500 stands for zero in the data rows.
Some points:
tensor([509, 551, 488, 380, 548, 499, 752, 406, 639, 588, 612, 475, 492, 559,
        487, 585, 409, 641, 529, 513, 353, 442, 454, 529, 461, 654, 593, 450,
        432, 538, 536, 360, 299, 609, 577, 300])
tensor([489, 554, 487, 511, 443, 440, 584, 752, 420, 525, 508, 506, 442, 489,
        357, 647, 435, 496, 521, 438, 564, 385, 428, 527, 624, 583, 395, 302,
        463, 608, 569, 428, 468, 525, 464, 554])
tensor([635, 497, 455, 428, 332, 413, 471, 492, 564, 684, 640, 379, 511, 431,
        446, 480, 606, 678, 541, 597, 519, 351, 415, 368, 458, 502, 475, 461,
        536, 538, 341, 654, 475, 406, 521, 428])
tensor([561, 524, 364, 631, 429, 556, 466, 548, 521, 679, 594, 589, 384, 411,
        626, 343, 735, 360, 543, 491, 483, 637, 490, 495, 482, 493, 377, 434,
        573, 389, 581, 604, 400, 511, 543, 439])
tensor([397, 465, 513, 344, 507, 589, 537, 420, 582, 573, 530, 495, 456, 626,
        404, 376, 656, 515, 562, 568, 388, 590, 408, 490, 581, 358, 397, 537,
        521, 451, 421, 594, 480, 446, 556, 630])
tensor([574, 557, 438, 378, 450, 425, 679, 529, 461, 494, 403, 623, 634, 562,
        465, 382, 575, 413, 486, 587, 653, 597, 411, 434, 396, 503, 521, 441,
        545, 302, 369, 462, 592, 497, 487, 422])
tensor([426, 383, 329, 524, 276, 595, 522, 513, 407, 434, 509, 611, 422, 478,
        588, 453, 304, 602, 453, 441, 411, 485, 468, 534, 431, 376, 547, 468,
        417, 423, 399, 476, 385, 543, 653, 623])
tensor([444, 445, 468, 405, 449, 323, 522, 633, 492, 371, 302, 542, 474, 578,
        543, 516, 497, 559, 558, 503, 540, 617, 585, 579, 684, 578, 473, 680,
        673, 638, 531, 408, 499, 410, 657, 539])
tensor([835, 399, 504, 441, 523, 566, 413, 617, 389, 466, 583, 549, 531, 613,
        656, 530, 506, 540, 596, 609, 431, 403, 497, 495, 448, 563, 469, 596,
        534, 469, 421, 516, 403, 713, 506, 572])
tensor([543, 465, 432, 482, 573, 523, 480, 574, 620, 484, 512, 390, 436, 463,
        544, 472, 372, 431, 554, 336, 528, 368, 528, 601, 514, 362, 659, 415,
        593, 510, 424, 416, 691, 582, 557, 498])
tensor([589, 546, 648, 599, 537, 532, 581, 618, 568, 538, 408, 447, 438, 546,
        470, 407, 479, 482, 501, 527, 466, 495, 527, 333, 527, 462, 387, 504,
        579, 671, 446, 552, 443, 560, 462, 524])
tensor([467, 375, 404, 474, 366, 364, 429, 364, 409, 456, 400, 369, 591, 610,
        456, 607, 499, 409, 524, 485, 429, 591, 640, 501, 424, 493, 399, 320,
        559, 577, 502, 559, 539, 416, 451, 447])
tensor([499, 530, 601, 498, 599, 437, 416, 563, 671, 423, 604, 545, 394, 572,
        477, 560, 433, 556, 384, 572, 458, 280, 583, 407, 210, 654, 404, 553,
        508, 516, 462, 542, 486, 389, 555, 520])
tensor([418, 577, 633, 474, 405, 525, 504, 609, 305, 488, 617, 522, 573, 487,
        617, 585, 546, 571, 489, 463, 489, 596, 405, 507, 427, 451, 493, 477,
        482, 545, 539, 519, 615, 632, 477, 424])
tensor([550, 346, 410, 615, 441, 523, 451, 508, 407, 421, 638, 545, 376, 534,
        396, 566, 549, 449, 353, 611, 494, 478, 476, 481, 650, 551, 659, 511,
        522, 664, 589, 448, 571, 305, 529, 401])
tensor([441, 424, 533, 559, 637, 469, 513, 395, 446, 558, 481, 631, 557, 597,
        624, 274, 467, 601, 499, 633, 560, 505, 466, 435, 491, 558, 438, 290,
        574, 381, 536, 539, 596, 512, 355, 405])
tensor([423, 382, 525, 475, 530, 648, 543, 452, 563, 375, 480, 449, 421, 465,
        322, 531, 367, 511, 553, 612, 349, 621, 401, 539, 515, 507, 424, 435,
        463, 487, 591, 652, 639, 504, 506, 706])
tensor([522, 169, 562, 397, 510, 406, 507, 543, 510, 475, 361, 436, 444, 282,
        403, 434, 551, 486, 503, 350, 485, 584, 521, 504, 486, 628, 599, 536,
        361, 453, 558, 419, 344, 516, 508, 456])
tensor([586, 421, 567, 499, 469, 487, 600, 349, 564, 425, 554, 533, 483, 465,
        518, 537, 405, 439, 416, 471, 600, 514, 499, 479, 568, 391, 467, 567,
        484, 500, 692, 581, 452, 494, 330, 565])
tensor([573, 469, 674, 467, 407, 332, 510, 389, 496, 500, 416, 408, 439, 516,
        532, 693, 473, 339, 420, 587, 492, 481, 595, 555, 607, 417, 484, 372,
        522, 417, 643, 602, 584, 603, 672, 548])
tensor([473, 517, 466, 439, 446, 497, 401, 486, 630, 421, 468, 639, 707, 359,
        545, 513, 531, 511, 324, 478, 470, 532, 525, 415, 499, 380, 639, 371,
        491, 421, 523, 477, 520, 477, 650, 507])
tensor([422, 394, 624, 614, 424, 448, 538, 511, 548, 610, 579, 405, 594, 504,
        625, 524, 538, 725, 556, 391, 538, 440, 666, 377, 468, 630, 473, 616,
        439, 688, 539, 474, 611, 523, 504, 592])
tensor([469, 376, 469, 734, 588, 457, 515, 387, 483, 508, 452, 571, 544, 498,
        340, 612, 317, 506, 461, 424, 483, 492, 542, 515, 415, 362, 562, 531,
        680, 433, 414, 647, 500, 609, 491, 567])
tensor([407, 523, 486, 421, 581, 486, 476, 442, 586, 682, 379, 533, 376, 461,
        522, 522, 522, 323, 394, 515, 500, 627, 598, 543, 609, 516, 399, 499,
        328, 576, 310, 347, 490, 483, 442, 481])
tensor([467, 578, 525, 484, 627, 331, 561, 614, 459, 593, 568, 557, 439, 558,
        589, 383, 647, 606, 362, 397, 483, 457, 419, 518, 519, 440, 612, 529,
        482, 499, 522, 594, 482, 423, 382, 675])
tensor([482, 478, 353, 354, 460, 543, 582, 464, 489, 440, 551, 556, 553, 579,
        466, 607, 484, 304, 476, 382, 406, 599, 526, 354, 450, 456, 629, 530,
        554, 532, 505, 558, 565, 628, 394, 702])
tensor([529, 516, 560, 599, 677, 325, 375, 554, 561, 241, 518, 482, 556, 360,
        463, 498, 589, 558, 542, 537, 436, 627, 465, 477, 513, 318, 465, 485,
        422, 640, 432, 301, 463, 564, 405, 565])
tensor([510, 526, 726, 554, 567, 670, 509, 551, 507, 558, 372, 479, 390, 579,
        631, 591, 514, 521, 627, 622, 505, 563, 499, 390, 301, 433, 726, 507,
        515, 572, 478, 529, 353, 438, 598, 381])
tensor([545, 597, 603, 554, 468, 501, 602, 519, 515, 344, 484, 417, 462, 613,
        595, 581, 685, 594, 373, 426, 424, 478, 425, 662, 513, 472, 462, 590,
        492, 362, 422, 592, 557, 467, 473, 270])
tensor([359, 483, 372, 425, 530, 580, 413, 601, 514, 576, 576, 486, 617, 592,
        512, 370, 567, 436, 486, 573, 562, 547, 648, 588, 415, 498, 486, 438,
        540, 488, 599, 606, 489, 660, 444, 373])
tensor([499, 515, 559, 487, 644, 637, 593, 476, 390, 480, 504, 566, 518, 398,
        375, 567, 651, 456, 536, 413, 517, 315, 662, 482, 522, 415, 386, 773,
        470, 587, 515, 456, 478, 411, 555, 365])
tensor([536, 583, 604, 661, 546, 413, 550, 337, 525, 566, 447, 562, 503, 630,
        529, 546, 602, 356, 657, 481, 497, 360, 493, 579, 356, 569, 622, 513,
        332, 523, 585, 516, 444, 572, 548, 613])
tensor([536, 512, 467, 339, 555, 633, 426, 378, 524, 563, 407, 577, 620, 530,
        592, 506, 500, 660, 530, 345, 568, 541, 501, 622, 525, 475, 378, 410,
        427, 442, 573, 510, 510, 369, 419, 390])
tensor([491, 446, 542, 500, 411, 449, 506, 604, 525, 508, 490, 450, 597, 599,
        415, 423, 509, 356, 523, 525, 482, 354, 473, 469, 543, 537, 411, 554,
        474, 455, 499, 296, 552, 587, 463, 383])
tensor([415, 588, 576, 559, 515, 547, 357, 685, 473, 534, 494, 524, 530, 589,
        411, 504, 447, 561, 565, 544, 551, 534, 384, 550, 457, 550, 610, 612,
        399, 326, 563, 575, 542, 534, 474, 397])
tensor([460, 629, 504, 358, 426, 484, 509, 496, 384, 408, 606, 379, 313, 575,
        386, 337, 394, 529, 513, 405, 668, 577, 588, 447, 476, 422, 555, 445,
        421, 372, 592, 511, 475, 407, 545, 505])
tensor([380, 603, 534, 372, 438, 417, 361, 544, 434, 542, 441, 472, 601, 350,
        584, 430, 340, 408, 620, 595, 359, 383, 531, 501, 616, 499, 515, 675,
        455, 518, 472, 520, 401, 478, 341, 473])
tensor([509, 519, 337, 655, 397, 527, 452, 563, 623, 380, 455, 556, 575, 459,
        526, 543, 559, 604, 622, 521, 581, 448, 616, 349, 616, 595, 301, 657,
        308, 410, 435, 378, 602, 550, 541, 519])
tensor([470, 515, 535, 500, 596, 601, 377, 528, 461, 582, 442, 342, 587, 390,
        497, 481, 573, 563, 441, 471, 507, 468, 428, 606, 403, 451, 433, 501,
        566, 443, 540, 318, 464, 543, 507, 543])
tensor([507, 554, 457, 586, 498, 430, 559, 475, 436, 621, 622, 595, 363, 478,
        593, 399, 429, 524, 660, 470, 386, 713, 511, 557, 434, 490, 539, 454,
        600, 372, 496, 435, 577, 357, 403, 351])
tensor([719, 622, 247, 475, 478, 525, 416, 549, 512, 584, 340, 435, 389, 583,
        462, 619, 445, 518, 503, 539, 469, 467, 397, 506, 447, 460, 452, 520,
        459, 602, 671, 435, 593, 354, 417, 603])
tensor([516, 523, 528, 502, 393, 658, 590, 400, 491, 382, 524, 553, 452, 408,
        543, 363, 361, 399, 437, 556, 589, 380, 512, 664, 460, 415, 514, 572,
        426, 725, 436, 580, 512, 313, 501, 550])
tensor([408, 597, 378, 568, 488, 574, 475, 370, 530, 337, 338, 520, 336, 421,
        534, 423, 566, 441, 336, 412, 385, 365, 454, 292, 607, 654, 637, 415,
        598, 571, 560, 493, 460, 493, 459, 401])
tensor([608, 671, 617, 470, 554, 560, 565, 591, 451, 502, 458, 481, 655, 311,
        426, 457, 685, 488, 588, 518, 512, 565, 491, 579, 436, 707, 490, 477,
        603, 477, 428, 594, 555, 543, 509, 492])
tensor([434, 388, 450, 567, 538, 593, 664, 449, 648, 490, 648, 369, 621, 469,
        614, 627, 414, 432, 563, 581, 555, 496, 500, 470, 537, 400, 585, 391,
        480, 463, 497, 465, 516, 300, 497, 710])
tensor([633, 624, 609, 621, 557, 627, 432, 441, 391, 626, 593, 570, 659, 529,
        359, 429, 459, 569, 390, 483, 334, 639, 591, 552, 610, 569, 466, 484,
        583, 383, 442, 494, 440, 480, 609, 476])
tensor([453, 549, 371, 555, 644, 383, 509, 573, 351, 521, 422, 399, 507, 376,
        452, 574, 443, 527, 420, 615, 648, 532, 441, 500, 605, 465, 438, 600,
        358, 509, 482, 565, 464, 597, 601, 457])
tensor([400, 460, 567, 448, 633, 494, 334, 353, 567, 522, 564, 422, 565, 539,
        569, 607, 329, 399, 501, 346, 577, 582, 255, 393, 548, 516, 460, 497,
        589, 451, 388, 584, 477, 492, 612, 504])
tensor([346, 504, 596, 529, 436, 558, 419, 406, 477, 515, 513, 539, 340, 476,
        421, 588, 598, 533, 512, 566, 605, 433, 544, 643, 621, 606, 443, 486,
        632, 351, 474, 328, 456, 600, 313, 654])
tensor([536, 534, 302, 488, 460, 397, 452, 375, 482, 408, 591, 518, 534, 500,
        490, 394, 438, 515, 500, 469, 707, 467, 520, 608, 494, 611, 650, 517,
        535, 731, 456, 494, 492, 576, 543, 497])
Along one direction, these points spread out more than along any other. Take the direction at right angles to it along which they spread out most. Go by this last direction. For each point below, how far along it does it lie, from 0 to 99? The average is 50, and the first point in the table lies past the average. One standard deviation of the points above along it is 16.
tensor([536, 534, 302, 488, 460, 397, 452, 375, 482, 408, 591, 518, 534, 500,
        490, 394, 438, 515, 500, 469, 707, 467, 520, 608, 494, 611, 650, 517,
        535, 731, 456, 494, 492, 576, 543, 497]) -> 55
tensor([509, 519, 337, 655, 397, 527, 452, 563, 623, 380, 455, 556, 575, 459,
        526, 543, 559, 604, 622, 521, 581, 448, 616, 349, 616, 595, 301, 657,
        308, 410, 435, 378, 602, 550, 541, 519]) -> 85
tensor([418, 577, 633, 474, 405, 525, 504, 609, 305, 488, 617, 522, 573, 487,
        617, 585, 546, 571, 489, 463, 489, 596, 405, 507, 427, 451, 493, 477,
        482, 545, 539, 519, 615, 632, 477, 424]) -> 47
tensor([408, 597, 378, 568, 488, 574, 475, 370, 530, 337, 338, 520, 336, 421,
        534, 423, 566, 441, 336, 412, 385, 365, 454, 292, 607, 654, 637, 415,
        598, 571, 560, 493, 460, 493, 459, 401]) -> 52
tensor([422, 394, 624, 614, 424, 448, 538, 511, 548, 610, 579, 405, 594, 504,
        625, 524, 538, 725, 556, 391, 538, 440, 666, 377, 468, 630, 473, 616,
        439, 688, 539, 474, 611, 523, 504, 592]) -> 78
tensor([489, 554, 487, 511, 443, 440, 584, 752, 420, 525, 508, 506, 442, 489,
        357, 647, 435, 496, 521, 438, 564, 385, 428, 527, 624, 583, 395, 302,
        463, 608, 569, 428, 468, 525, 464, 554]) -> 69
tensor([434, 388, 450, 567, 538, 593, 664, 449, 648, 490, 648, 369, 621, 469,
        614, 627, 414, 432, 563, 581, 555, 496, 500, 470, 537, 400, 585, 391,
        480, 463, 497, 465, 516, 300, 497, 710]) -> 31
tensor([561, 524, 364, 631, 429, 556, 466, 548, 521, 679, 594, 589, 384, 411,
        626, 343, 735, 360, 543, 491, 483, 637, 490, 495, 482, 493, 377, 434,
        573, 389, 581, 604, 400, 511, 543, 439]) -> 32
tensor([573, 469, 674, 467, 407, 332, 510, 389, 496, 500, 416, 408, 439, 516,
        532, 693, 473, 339, 420, 587, 492, 481, 595, 555, 607, 417, 484, 372,
        522, 417, 643, 602, 584, 603, 672, 548]) -> 40
tensor([536, 583, 604, 661, 546, 413, 550, 337, 525, 566, 447, 562, 503, 630,
        529, 546, 602, 356, 657, 481, 497, 360, 493, 579, 356, 569, 622, 513,
        332, 523, 585, 516, 444, 572, 548, 613]) -> 56
tensor([499, 530, 601, 498, 599, 437, 416, 563, 671, 423, 604, 545, 394, 572,
        477, 560, 433, 556, 384, 572, 458, 280, 583, 407, 210, 654, 404, 553,
        508, 516, 462, 542, 486, 389, 555, 520]) -> 67
tensor([510, 526, 726, 554, 567, 670, 509, 551, 507, 558, 372, 479, 390, 579,
        631, 591, 514, 521, 627, 622, 505, 563, 499, 390, 301, 433, 726, 507,
        515, 572, 478, 529, 353, 438, 598, 381]) -> 49
tensor([469, 376, 469, 734, 588, 457, 515, 387, 483, 508, 452, 571, 544, 498,
        340, 612, 317, 506, 461, 424, 483, 492, 542, 515, 415, 362, 562, 531,
        680, 433, 414, 647, 500, 609, 491, 567]) -> 30
tensor([507, 554, 457, 586, 498, 430, 559, 475, 436, 621, 622, 595, 363, 478,
        593, 399, 429, 524, 660, 470, 386, 713, 511, 557, 434, 490, 539, 454,
        600, 372, 496, 435, 577, 357, 403, 351]) -> 24
